In the rows, zero is written as 128.
Rotation paths and how fast each direction turns (degrees per step)
Each turn is a multiple of 5 degrees from 10 to 175, or 0.
Each row of a path follows its step; steps can be skipped.

step 0: [127 129 125 139 136 124 119 128 126 126 114 125 120 132 139 135 128 132
 135 129 134 132 111 123 124 133 134 127 108 128 121 131 119 116 123 130
 129 133 109 138 119 132]
step 1: [143 128 122 137 125 137 137 118 131 116 133 134 123 116 125 122 130 142
 130 135 124 128 127 121 125 138 106 139 125 122 122 126 120 125 136 128
 140 121 134 127 132 127]
step 3: [126 141 134 121 128 141 122 128 133 126 140 125 135 127 137 119 131 133
 125 135 133 138 126 129 127 140 134 130 130 137 125 112 130 132 132 116
 132 118 123 141 106 129]
step 4: [135 124 114 118 127 125 131 119 133 127 117 119 135 140 119 132 122 132
 134 127 122 120 136 127 105 123 119 129 125 134 115 125 125 131 127 128
 125 129 119 140 127 143]
step 5: [135 127 116 123 138 132 145 134 131 125 131 117 119 128 130 123 132 136
 134 129 148 134 125 115 137 130 131 127 123 125 132 122 120 124 127 134
 134 143 122 115 118 134]
step 6: [126 127 133 133 147 123 117 117 131 121 130 130 126 127 130 137 127 129
 144 129 128 137 131 135 116 144 124 119 117 129 119 137 120 122 132 131
 146 121 134 128 124 124]
step 7: [131 127 135 123 114 135 133 127 126 132 134 114 126 115 119 130 129 142
 127 145 135 127 125 125 123 126 120 123 151 127 121 130 131 129 131 124
 143 123 138 129 130 138]
step 10: [126 124 115 127 126 120 128 130 133 141 124 128 130 141 115 130 124 130
 148 117 133 123 118 130 121 121 130 117 129 125 119 125 121 122 133 131
 140 135 129 114 131 142]
step 11: [121 121 138 127 139 125 127 130 120 132 131 135 112 126 136 121 137 139
 138 136 142 124 133 119 135 147 128 122 134 122 130 124 132 130 132 118
 141 128 119 124 121 123]
step 12: [135 133 126 125 132 111 126 122 119 122 130 122 134 124 124 133 127 122
 133 139 117 118 138 143 130 126 126 125 134 119 110 135 120 130 129 121
 144 123 135 142 134 129]
step 14: [136 121 125 136 134 126 126 130 136 128 114 152 128 134 129 120 136 128
 133 119 124 137 130 132 122 130 134 128 118 131 115 114 124 138 133 118
 136 133 138 138 123 124]
step 15: [128 122 125 128 130 135 141 133 126 142 126 117 138 118 109 128 130 129
 136 127 121 105 131 112 128 135 128 127 127 127 123 128 134 125 139 116
 132 131 132 120 124 122]
[126 128 128 125 127 131 132 129 126 129 130 127 128 124 127 122 128 128
 130 131 134 129 126 123 130 128 124 134 130 129 131 128 130 128 129 126
 127 126 130 129 126 124]  175
[128 128 127 126 132 129 130 127 127 126 130 121 130 125 130 129 130 124
 128 126 127 126 132 130 133 130 131 129 125 124 126 128 128 132 129 130
 127 130 129 125 128 123]  110
[124 129 132 126 127 125 124 124 129 131 130 130 131 126 128 132 131 126
 125 135 129 126 132 128 131 128 127 126 132 129 126 126 130 127 132 128
 130 125 126 124 127 128]  80
[128 130 129 127 126 126 129 130 130 125 128 130 122 127 126 135 124 123
 129 131 133 126 129 127 126 130 129 130 129 127 131 128 123 128 127 130
 132 130 126 131 130 125]  60
[131 132 136 131 133 126 131 125 128 128 127 128 130 127 126 126 128 125
 129 129 129 128 127 126 129 126 131 124 123 126 132 126 125 127 128 124
 127 124 128 131 127 130]  125
